In the rows, zero is written as 128.
Named turns come first, each shown by rows before and after it. Which turns, in which order, take the first row of each pair that follows to the second? Write the first one first, as in the answered first pair.
turn K:
[158  92 115  98 119  96 162  71 160 149 143 142 148 143 103  99 133] => [113 100 146  80 142 100 112  95 141 137 101  99 153 151  81 162  94]
[143 142 122 142 121 124 148 119 115 125 134 151 104 124 138 106 158] => [119 149 142 134 135 124 150 153 117 135 107 124 114 117  99 150 123]
[ 77 157 170 107 104 128  81 114 100 100  85 111 113 146 130 160 164] => [146 146 136 125  76 124 173 102 138 136 134 170 119 127 128  87 206]
[156 138 102 129 116 123 128  99 157 130 159 177 131 127 117 104 162] => [114 148 131 111 138 119 120 146 150 143 112 132 148 124  68 168 108]
turn J:
[108 131 104 111 135 123  98 182 172 131 133  98 109 116 105 120 114] => [127 125  95 119 126 121 119 168 184 138 151 112 110 115 110  99 125]
[129 119 134 124 131 139 124 117 146 127 162 110 117 132 116 126 137] => [141 123 129 123 124 143 128 123 134 115 158 130 111 129 116 113 150]
[153 142 138 106 106 155 102 139  79  80  76 139 108 108 132 132 141] => [111 138 166 111 126 142  93 132 120 116  84  77 125 120 111 178  92]
[ 91 144 133 136 116 122 126 128 146 161 155  89 164 122  86 186  72] => [141 138 105 148  95 122 174 105 166 175 195 128 163 110 105 133 107]
turn H:
[138 148 160 101 100  97  84 130 138 109 119 186 119 127 151 144 139] => [115 149 176 103 113  90  88 138 154 133 114 154 132 129 128 169 111]
[125 108 114 156 145 109 114  41 175 128 211 100 128 128 195  90 153] => [122 127 112 132 141 131  53  74  83  55 141 130 107 123 206 105 176]
[145 143 129 115 177 132 181 158 130 157 112 130 124 102 144  88  93] => [154 145 120 111 171 137 174 161 111 141 106 148 115 100 153  80 109]
[156 122 125 116 117 109 135 112 153 159 122 145 101  85 135 115 195] => [138 129 134 103 122 114 102 137 114 136  84 140  94  83 129 144 185]
Pairs:
Each pair is two turns apart.
[131 120 120 140 120 130  98  91 115  97 143 136 122 145 164 110 156] => [156 127 117 132 119 131 173 157 123 133 116 159 141 111  99 111 135] | K then J
[ 98 132 157 110 159 135 100 129 120 147 117 119 130  98 118 141 121] => [116 133 139 113 145 139  92 112 107 126 129 143 120 100 149 115 155] | K then J
[112 133 161 128 152 128  99 123 138 143 155  76 128 151 126 155 110] => [172 130 124 131 124 136 131 116 122 123 169 146 115 137 151  88 167] | J then J
[117 106 166 130 119 103 140  89 160 171 127 122 156 112  88 161 142] => [125 102 153 137 110 107 112  54 145 143 141 133 138 124 132 140 173] | K then J
[135 135 137 108 125 136 140 194  99 116  74 152 130  97  83 143 125] => [119 125 129 126 119 133  63  97 102  78 127 134 105 139 175 120 160] | J then K
[100 117 120  98 146 132 102 103 152 130 163 100 118 142 156 122 130] => [117 120 115  92 143 127 156 144 165 163 154 111 135 118 114 123 113] | J then K
[137 132 127 123 126 109 202 147 164 196 146 121 164 119  88 147 106] => [103 148 145  98 138 122 120 178  90 136  75 110 151 122  94 196  98] | H then K
[113 116 141 140 139 123 146 132 188 175 153  89 137 129 106 146 101] => [ 93 128 153 123 145 131 103 156 143 138 110  88 131 129 101 180  94] | J then K
[176 114 159 132 130  73 113  79 146 166 163 131 136 118 159 140 135] => [193 122 160 118 124  77 152 141 127 175 127 153 146  95 110 144 122] | H then K
[156 102 127 155 124 145 134 123 113 153 139 146 144 142 124 112 121] => [148 102 130 155 125 151 108 115 100 136 135 139 138 149 139 116 125] | K then K
[124 124 149 122 120 136 141 172 105 124 107 140 135 123 101 145 120] => [114 116 142 134 119 135  92 114 107 102 138 131 119 147 156 131 141] | J then K
[151 144 101 110 143  95 167 154 102 116 116 161 164 123 130 117 108] => [156 138  95 114 137  99 148 130  95  98 124 168 153 132 153 105 124] | K then K
[185 113 127 115 129  97 135 147 134 111 108 162 106 127 186  65 201] => [191 116 132 106 132  99 160 184 126 119  84 165 114 113 149  79 185] | J then K
[ 90 138 108 122 118 142  88  91 128 117 144  96 111 113 166 122 123] => [ 77 139 121 115 125 136 108 126 137 138 123  78 125 105 128 148  90] | K then K
[140 112  89 148 142  99 103  98 105 149 196 111 106 142 127 153 136] => [124 116  99 143 150  97  95 112 100 149 181  96 111 145 116 175 120] | K then K
[142 119 124 135 117 131 168 141 145 153 150 148 139 134 115 109 137] => [114 114 135 138 132 128 143 117 158 158 161 115 140 151 125 133 118] | K then H
[ 76 113 130 131 123 129  63 109 112  71 126 140  96 130 171 141 118] => [131 123 110 123 104 139 133 167  95  79 100 204 101  95 122 117 134] | K then H
[105 104 149 116 122 132 136 119 113 126 140 122 119 144 132 140 137] => [105 104 151 115 122 129 145 126 119 134 139 119 123 140 120 141 130] | K then K
[118 133 164 151 129 117  98 102 132 118 152 138 123 149 185  93 150] => [153 137 153 141 122 120 170 164 134 147 128 173 142 118 128  81 146] | K then J
[125 132 127 129 129 123  80 103 103 103 126 144 112 145 173 118 159] => [162 136 118 126 124 125 156 167 108 134 104 178 130 114 114 110 150] | K then H
[138 114 111 121  97 163  98 138 103 120 117 145 104 128 167 125 147] => [150 108 106 131  92 156 121 125 128 139 146 144 108 127 171 110 154] | H then K
[135 137 133 120 134 138 141 161 114 124 110 136 142 112 106 132 105] => [147 134 124 127 129 135 162 149 129 135 128 143 145 108 108 111 115] | H then J
[142 119 123 115 112 151  83 119  73  72  94 175 108 131 160 112 172] => [111 102 150 142 134 118 160  96 202 183 167  88 148 140 114 135 104] | H then H
[129 122 131 130  89 138 166 147 144 169 151 110 103 166 135  95 136] => [121 122 132 129  87 139 130 126 127 144 152 109  95 176 167  97 148] | K then K
[106 139 132 149 115 138 129  90  90  95 132 168 104 127 170  93 168] => [ 52 137 168 149 144 127 121 102 132 135 124  93 126 135 127 154  95] | J then H
[114 105 128 126 144 107 113  64 156 151 196  76 127 150 167 155 116] => [173 111  93 119 112 124 133  81 106 113 182 161 109 130 187 100 174] | K then H
[163 131 159 153  84 127 148  61 166  87 162 108 116 181 145 130 164] => [120 142 185 137 108 130 108  99 138  73 109  72 121 182 114 192 127] | H then H
[109  74 126 163 146 116  77  70 139 133 160  97 136 136 157 140 128] => [132  79 122 156 145 115 161 126 166 184 150 111 160 108  86 135 104] | J then K
[137 117 136 121 107 136 156 144 136 146 120 140 139 126  96 125 119] => [111 112 150 124 120 129 117 112 148 142 133 106 134 146 115 143 111] | K then H
[100 156  93 121 140 155 116 132  97 107 132 114  79 147 140 111 162] => [121 151  85 132 137 150 166 127 127 142 160 122  88 144 125  89 160] | J then K
[130 117 131 112 102 131 126 130 103 106 116 118 130 123 143 122 151] => [139 111 127 119 100 128 147 121 124 121 138 120 133 125 143 107 152] | J then K
[137 126 114 153 116 127 132 104 150 149 155 127 132 145 137 104 142] => [114 141 128 133 131 140  95 147  98 116  95 124 131 141 123 146 128] | J then H
[132 112 128 152 129 116 146 139 148 137 155 139 124 103 137 107 136] => [120 122 135 138 139 122 131 173 118 120 114 137 125  98 119 130 126] | J then K
[108 139 125 126 144 130 117 120  95 112 127 148 106  84 113 123 166] => [ 98 143 131 124 150 126 132 138 104 129 117 137 115  80  88 141 147] | K then J
[109 148 137 102 138 137  38  57  94 112 170 132 111 138 125 170 148] => [171 158 105  88 119 148 109 115  67 112 139 208 110 102  83 133 179] | K then H
[103 137 161 124 154 117 116  96 166 176 138  80 150 145 110 179  78] => [161 144 123 113 120 139  83  87  78  92 116 177 114 136 172 120 169] | H then H
[190 105 153 122  87 119 191 212 116 125 124 197 102 127  94  97 151] => [113  99 201 131 126  97 153 184 177 172 149  84 123 158  80 169  77] | K then H
[126 134 121 124 122 126 147 137 133 137 125 150 135 121 115 112 128] => [127 131 117 126 120 126 126 118 129 122 129 154 127 130 139 106 141] | K then K
[116 131 143 145 140 118 118 143 146 132 117  71 142 129 130 141 115] => [163 126 117 150 116 128 145 132 137 125 136 129 130 119 152  89 158] | J then J
[167 117 106 140 124 116 135 104 134  88 184 181 109 137 168  72 156] => [ 86 124 161 128 169 107 112 152 156 123 134  84 134 145  97 176  57] | H then H
[104 142 122 123 107 140  78  95 137  82 121 145 116 148 171 134 140] => [138 133 109 136  98 128 171 110 192 142 155 162 138 129 133 108 135] | J then K
[142 107 129 121 135 115 172 123 168 148 170 127 125 127 114 109 132] => [133 122 137 101 140 128 152 175 115 120 103 139 127 115  85 140 122] | H then K
[137 141 123 111 138 137 145 179  86 121  99 173 122 108 113 125 128] => [126 128 131 132 146 120 178 149 161 174 147 130 140 121 105 123 103] | J then H
[109 137 145 172  98 123 131  89 169 182 238  90 108 112 126 116 137] => [136 138 127 173  83 133 125  82 138 152 236 133  94 109 151  89 178] | K then H
[108 118 118 124 141 122  89 145  43  68 131 171 103 165 138 115 167] => [116 123 127 118 144 118 152 208  60 108 103 174 124 137  69 134 131] | K then J
[153 152 133 143 102 156 138 121 142 143  95 175 145 128 121 124 126] => [149 153 134 143 100 156 115 107 131 127  99 173 136 135 147 122 132] | K then K
[118 132 121 152 132  63 102 156  82 118  99 107 103 134 185 144 128] => [133 120 116 168 131  49 155 135 142 164 147 101 113 134 178 120 123] | H then J
[186 132  98 152 128 123 156 174 179 165 120 100 137 149  98 174  96] => [155 137 109 137 137 134  89 179 132 125  84  89 126 156 111 202  94] | H then K
[137 141 133 130 119 132 168 149 121 150 128 144 137 120 101 124 113] => [114 140 141 122 123 140 104 129  86 109 107 136 121 133 133 141 119] | J then K
[123 127 142 153 148 103 138 128 188 193 123 100 174 104 107 151 103] => [115 124 132 157 139 105  65  67 156 137 143 103 149 134 188 134 147] | K then H
[154 129 140  94 104 149 124 143 128 117 116 169 112 145  66 106 121] => [146 121 149 100 112 137 138 132 163 145 134 138 122 152  59 111 103] | J then H
